[146 120 103 119 132 152] >> 132
[116 146 115 104 139] >> 104
[144 140 125 153] >> 125
[102 114 120 109] >> 120
[129 151 145 155 130 145 151] >> 145
[157 134 112 127] >> 112
[119 118 157 152 139 138 133] >> 138
[153 131 150 145 123 134] >> 123
[121 144 155 102] >> 155
[151 146 108 156 117 143] >> 117
---
[[116 153 142 123 150]
 [100 153 135 108 131]] out 135

[[133 150 143 139 130  99]
 [147 126 153 115 130 126]
 [117 120 102 110 114 140]] out 153

[[145 138 149 140 148]
 [114 123 113 110 108]
 [119 125 122 111 123]] out 113

[[125 138 117 129]
 [139 105 109 125]] out 109

[[147 136 145 114 123 141 124]
 [158 133 120 123 127 140 127]] out 120

[[126 128 134 118]
 [149 139 158 148]] out 158

[[131 127 143 136 129 142 118]
 [111 156 137 141 123 119 116]] out 137
---
117,122,122,120,130
124,143,113,121,108
123,128,114,142,106
-> 117, 106

127,119,116,152 -> 127, 152

126,148,113,118,138,151
125,118,134,120,157,105
126,133,105,141,105,120
-> 126, 120

103,152,131,144,131
98,134,134,133,134
139,149,101,128,101
-> 103, 101

107,110,121,125,101
130,135,153,120,129
117,133,149,110,112
-> 107, 112

130,137,101,118,117,123
132,114,154,143,142,133
-> 130, 133

126,146,136,124,151 -> 126, 151

121,132,133,129,141
127,123,129,123,148
118,115,125,118,152
-> 121, 152

135,121,144,139,153
129,117,108,131,119
138,132,143,147,157
-> 135, 157

99,118,143,109,122,106,119
112,102,137,102,105,118,132
-> 99, 132
---
[[133 130 121 150 127 126]
 [121 111 119 133 133 112]
 [117 149 125 130 112 124]
 [121 120 137 138 124 130]
 [116 104 113 145 144 108]
 [134 122 142 138 146 130]
 [120 119 123 136 100 130]
 [124 127 155 134 125 127]
 [136 117 125 147 100 145]
 [112 124 137 149 111 109]] result: 136

[[138 125 125 125 125 130 125 141 132 137 125 124 127 122]
 [124 128 121 133 116 120 126 140 123 149 124 122 127 149]
 [122 127 127 130 127 136 144 141 121 137 125 123 142 126]
 [137 137 124 127 127 150 127 133 136 137 125 124 126 127]
 [122 122 119 125 117 117 132 137 136 140 136 139 123 126]
 [128 122 120 125 119 127 139 138 128 139 137 137 130 128]
 [124 129 125 129 123 127 131 132 121 136 125 123 132 128]
 [127 124 119 123 116 117 133 134 137 141 134 135 125 123]] result: 124

[[138 143 133 128 149 106  99 115 138 157 130 122 124]
 [130 145 116 122 137 112 114 146 122 138 137 108 124]
 [132 123 126 133 122 103 101 120 126 128 126 113 121]
 [137 118 106 137 105 131 130 143 145 117 130 134 130]
 [107 128 123 133 109 141 135 127 120 137 129 153 122]] result: 137

[[144 107 143 124 115 134 137 145]
 [139 129 125 154 134 119 112 127]
 [144 125 126 148 136 133 117 137]
 [131 118 146 139 129 126 115 135]
 [125 148 124 119 135 125 132 125]
 [126 133 136 136 131 131 116 128]
 [129 134 132 127 134 122 135 122]
 [147 119 112 143 121 134 128 131]] result: 129

[[129 138 130 134 121 123 129 121 131]
 [131 123 122 138 128 132 133 118 133]
 [101 141 128 132 118 125 129 129 134]
 [132 130 126 140 127 132 128 143 130]
 [139 117 124 123 125 125 132 112 129]
 [109 123 144 130 124 147 132 128 131]
 [141 131 120 126 148 128 127 137 113]
 [120 129 153 128 119 129 137 129 127]
 [117 118 133 126 135 120 130 126 139]
 [136 134 130 141 113 140 121 130 134]
 [126 139 127 137 127 127 116 137 131]] result: 136

[[140 139 141 131 136 148 145 134 113 147 127 125 127 122 130 117]
 [110 121 141 124 101 113 116 126 147 118 131 125 110 122 122 137]
 [128 136 153 130 119 140 137 134 123 143 128 123 121 122 132 130]
 [118 122 119 124 107 109 107 123 138 104 131 127 120 132 118 140]
 [131 138 134 125 113 114 113 137 129 114 135 134 117 134 127 139]] result: 118
---
Q:
[[128 109 109 119 121 108 119]
 [114 118 149 112 124 143 116]
 [110 122 125 144 114 121 144]]
A: 114

Q:
[[113 131 112 132 124 132 116]
 [114 127 133 142 138 132 115]
 [158 130 129 132 116 117 128]]
A: 114

Q:
[[125 130 135 124 134 132]
 [128 132 136 133 128 133]
 [128 141 126 129 155 157]]
A: 128

Q:
[[127 124 142 132 107]
 [120 153 124 135 127]
 [136 137 125 125 138]]
A: 120

Q:
[[136 121 121 151 116]
 [134 116 107 133 125]
 [139 122 100 140 116]]
A: 134

Q:
[[127 133 133 149 111]
 [118 126 130 152 111]
 [126 128 126 151 111]]
A: 118
---
[153 138 134 141 138] => 153, 138

[[129 143 121 131 155 123]
 [111 146 121 121 116 113]] => 129, 113

[145 141 125 154 149 134 139] => 145, 139

[[143 142 135 139 135]
 [158 128 136 154 132]
 [135 129 132 151 139]] => 143, 139

[[150 122 120 113 115 123]
 [124 137 135 112 114 141]
 [113 122 109 123 120 113]] => 150, 113

[113 147 121 103] => 113, 103

[123 115 126 114 105] => 123, 105

[144 115 135 128 102 137] => 144, 137

[145 122 104 119] => 145, 119
---
[130 116 153 123 147 113] -> 153, 113

[138 125 135 152 128] -> 152, 125

[[120 147 129 126]
 [121 109 116 155]] -> 155, 109

[[100 135 151 137]
 [158 143 138 134]] -> 158, 100

[[119 128 141 126]
 [121 123 113 124]
 [101 131 116 128]] -> 141, 101

[122 151 127 133 126 129] -> 151, 122

[[122 144 136 142 127 129 131]
 [131 129 106 130 120 113 130]
 [127 156 145 111 122 122 137]] -> 156, 106

[127 115 118 152 120 105] -> 152, 105
---
[150 111 131 134 121] -> 131

[[128  99 109 140]
 [103 135 145 129]] -> 99

[136 106 104 102] -> 106

[[124 144 127 113 101]
 [130 156 126 152 118]] -> 127

[128 111 116 101] -> 111

[138 128 130 130 143 157] -> 130

[[106 113 119 111 118 109]
 [117 107 136 106 120 132]] -> 111

[155 139 140 146] -> 139

[[150 107 106 104]
 [128 102 147 151]] -> 107

[133 154 152 136] -> 154
---
[[128 120 147 133 130 117]
 [136 137 107 121 120 146]
 [139 133 110 125 124 144]]: 120

[[139 106 143 144 123 150]
 [102 120 106 122 102 132]
 [142 110 142 128 104 140]]: 106

[[129 104 132 106 153]
 [128 143 154 118 106]
 [108 105 137 107 112]]: 104

[[140 133 144 110 120 120 145]
 [150 110 127 139 107 135 144]
 [133 133 136 121 148 132 140]]: 133

[[136 130 133 152 121 134]
 [126 131 132 130 154 129]
 [153 102 146 135 122 154]]: 130

[[132 105 116 104 129]
 [132 153 126 136 134]
 [125 128 121 116 124]]: 105
---
[[126 128 104 120 129 113 126]
 [149 129 114 141 125 110 114]
 [124 112 114 128 135 115 113]] → 129

[[103 121 132 131 106 117]
 [135 138 129 108 139 130]] → 121

[[133 133 135 135 126 137 131]
 [122 128 100 140 132 125 120]
 [117 115 117 129 134 113 115]] → 128

[[142 127 126 129 125]
 [145 130 136 149 141]] → 127

[[142 106 129 142 123 140 139]
 [128 115 126 125 128 128 128]] → 106

[[116 134 128 129 100 128 131]
 [130 129 128 128 125 128 128]
 [136 123 128 128 148 128 126]] → 129

[[126 131 142 137 112 130]
 [134 120 128 136 129 133]
 [103 133 127 135 136 120]] → 120

[[102 114 107 148 128 129]
 [155 156 148 107 106 130]
 [127 118 128 138 128 126]] → 156

[[156 129 150 127 127 130]
 [119 127 122 127 126 125]] → 129

[[ 98 126 133 129 140]
 [111 129 126 128 157]] → 126
---
[[135 113 123 137 121 131]
 [126 120 134 126 146 151]
 [133 116 136 125 129 130]] ans = 121

[[130 138 125 143 123]
 [127 130 112 146 121]
 [100 140 141 158 122]] ans = 143

[[126 125 113 111 122]
 [133 119 100 138 118]
 [136 114 102 112 118]] ans = 111

[[126 134 127 122 129 125]
 [129 121 127 126 124 126]
 [121 128 124 117 121 149]] ans = 129

[[141 122 102 140 126 141]
 [117 130 111 127 156 126]
 [116 131 112 127 156 125]] ans = 126

[[122 105 143 113]
 [112 107 140 117]
 [116 106 141 115]] ans = 143

[[121 128 136 114]
 [125 125 144 150]
 [125 118 117 124]] ans = 136
---
[158 154 127 130] --> 154

[[ 99 106 114 141 108 140 101]
 [101 102 111 131 149 146 114]] --> 102

[114 134 139 101 149 113] --> 134

[118 105 148 130 133] --> 105

[112 111 105 135] --> 111

[126 131 157 123 140] --> 131

[[133 133 138 128 133]
 [155 131 148 109 141]
 [128 140 140 108 132]] --> 140
